array([[2, 4, 5, 7, 5, 6, 3, 2, 3, 1, 4, 5, 2, 2, 2],
       [6, 4, 6, 5, 4, 2, 6, 4, 5, 4, 4, 6, 4, 4, 3],
       [3, 3, 4, 5, 2, 4, 4, 5, 3, 6, 2, 5, 5, 5, 6],
       [1, 4, 4, 3, 5, 5, 1, 4, 4, 4, 5, 3, 4, 4, 3],
       [5, 4, 7, 6, 3, 2, 5, 5, 4, 5, 3, 6, 5, 5, 4],
       [2, 3, 5, 5, 4, 6, 3, 3, 2, 2, 3, 4, 3, 2, 3],
       [7, 4, 4, 5, 5, 2, 7, 4, 3, 3, 4, 4, 4, 4, 3],
       [2, 4, 1, 2, 5, 6, 2, 4, 4, 4, 5, 1, 4, 4, 4]])
Indices start at 1.
The entry at row 1, column 1 is 2
The bottom-left entry is 2
The entry in the bottom-right corner is 4
The entry in row 1 and column 2 -> 4
Give the entry at row 2, column 3.
Answer: 6
Give the entry at row 1, column 3.
Answer: 5
The entry in the top-right corner: 2
Give the entry at row 3, column 1.
Answer: 3
Give the entry at row 2, column 1.
Answer: 6
The entry at row 3, column 3 -> 4
Give the entry at row 2, column 2.
Answer: 4

Questions about the grid below. Counting starts at 1.
1) What is the entry in row 1 and column 1?
2) What is the entry at row 3, column 1?
3) What is the bottom entry of the column that holds the largest entry?
4) What is the entry directly above -20?
5) What is the entry just right of -21?
6) What is the top-right entry?
7) What is the entry at row 1, column 2?
8) What is the entry just left of the centre entry?
[[  7   0   4 -12  -2]
 [ -4  -5  11 -15 -10]
 [ 22   9  -1  10  18]
 [  6   8  -7 -20   0]
 [  4  -4   7  -8  -3]
 [  4  13 -13 -17  10]
 [  0  -6  10 -12  -9]
 [ 12   4  -2   3   8]
 [  1 -14 -21  -4  24]
 [  0   0   2  -2   0]
 [  5  15 -13 -18  11]
 [-16  10 -14 -10  11]
 [-11  -8   7 -11  -8]
 [ -7   1   8   2 -27]
 [ -1 -15 -24  -5  18]]
1) 7
2) 22
3) 18
4) 10
5) -4
6) -2
7) 0
8) 4

A =
[[6133 7606 5503 8481 4538 2797 2412]
 [6760 3573 2812 6393 1190 4192 4182]]
Counting starts at 1.
The entry in the top-left corner -> 6133
The entry in row 1 and column 2 is 7606
The entry directly above the smallest entry: 4538
The entry in row 2 and column 1 is 6760
The entry just left of the largest entry: 5503
Find the entry directly below 8481.
A: 6393
The entry just left of 6393: 2812

X =
0.8	9.7	-3.0	11.9	14.8	5.3	-2.3	-3.2	-1.8	-11.4	8.6
0.0	1.3	2.0	17.8	-0.1	-2.1	-1.6	-2.3	-1.6	-10.6	7.0
1.7	11.0	4.4	19.8	2.4	-0.3	2.6	2.7	-1.8	-2.3	-16.1
-1.5	1.0	3.8	-21.0	-7.7	12.5	-10.4	16.5	-11.9	6.8	-7.9
-0.1	12.6	-4.3	9.3	14.8	6.9	-0.5	-6.8	0.1	-8.8	7.9
-3.4	16.3	-7.1	14.0	2.1	10.7	-1.2	-9.7	-0.6	-7.5	8.7
5.4	-8.6	-3.3	13.4	-1.3	-11.1	5.3	-10.5	4.4	-7.4	12.7
0.0	3.0	0.6	18.9	4.7	1.1	-4.3	-0.3	-4.0	-11.9	8.0
-3.9	0.6	5.6	-18.6	-8.7	11.7	-12.2	16.5	-10.7	5.1	-5.7
-5.6	1.3	6.3	-17.2	-8.6	10.4	-12.4	15.9	-9.6	3.3	-4.7
4.8	-6.9	-1.9	12.9	-2.6	-10.9	5.6	-9.7	4.6	-8.3	11.5
8.3	-5.7	2.4	0.1	5.8	-11.2	12.5	-0.8	-1.7	13.0	15.4
4.6	19.3	-1.0	11.8	-8.8	10.3	3.0	6.2	6.2	-1.6	-12.0
-14.0	12.1	0.5	-8.7	-7.9	3.6	-4.1	13.0	-4.5	-5.1	-7.8
7.8	-13.3	-8.9	15.8	8.1	-9.9	3.2	-11.3	2.7	4.0	14.8
Rows and columns are numbered from 1.
The entry in the bottom-right corner: 14.8
Which number is the entry just left of -10.7? 16.5
The top-right entry: 8.6
The entry just left of the smallest entry: 3.8
Which number is the entry at row 3, column 1? 1.7
The entry at row 1, column 2 -> 9.7
Which number is the entry just right of -4.5? -5.1
The entry in row 2 and column 1 -> 0.0
The bottom entry of the column that holds the largest entry is 15.8
Which number is the entry just right of the largest entry? 2.4
The entry directly above 11.8 -> 0.1
Which number is the entry directly below -5.6? 4.8
Which number is the entry in the top-left corner? 0.8
The entry just right of -0.8: -1.7
The entry just left of 9.3 is -4.3
Which number is the entry just left of the largest entry? 4.4
The entry directly above the centre entry is -11.1
The entry directly below the largest entry: -21.0
Which number is the entry at row 1, column 3? -3.0
The entry directly below the smallest entry: 9.3
The entry directly above -21.0: 19.8
The entry just right of 1.1 -> -4.3
Which number is the top entry of the column that holds the largest entry? 11.9
Which number is the bottom-left entry? 7.8
The entry directly above -1.9 is 6.3
The entry at row 3, column 2: 11.0
Which number is the entry directly above -4.5? 6.2
The entry directly above 12.7 is 8.7
The entry directly below -6.9: -5.7
Which number is the entry directly above 15.8? -8.7

arr = [[586, 570, 768, 402, 683, 650, 688, 450, 639, 518, 129, 761, 581, 521, 216, 668], [747, 538, 797, 556, 633, 553, 698, 567, 771, 346, 556, 665, 415, 277, 564, 605]]
Which number is the fourth entry in reading order? 402
Which number is the entry just right of the largest entry? 556
The smallest entry: 129
Which number is the first entry in reading order? 586
The 3rd smallest entry is 277
Which number is the second smallest entry? 216
The entry just left of the smallest entry is 518
The entry just right of 688: 450
Which number is the maximum? 797
Which number is the entry just left of 581? 761
The entry just right of 553 is 698
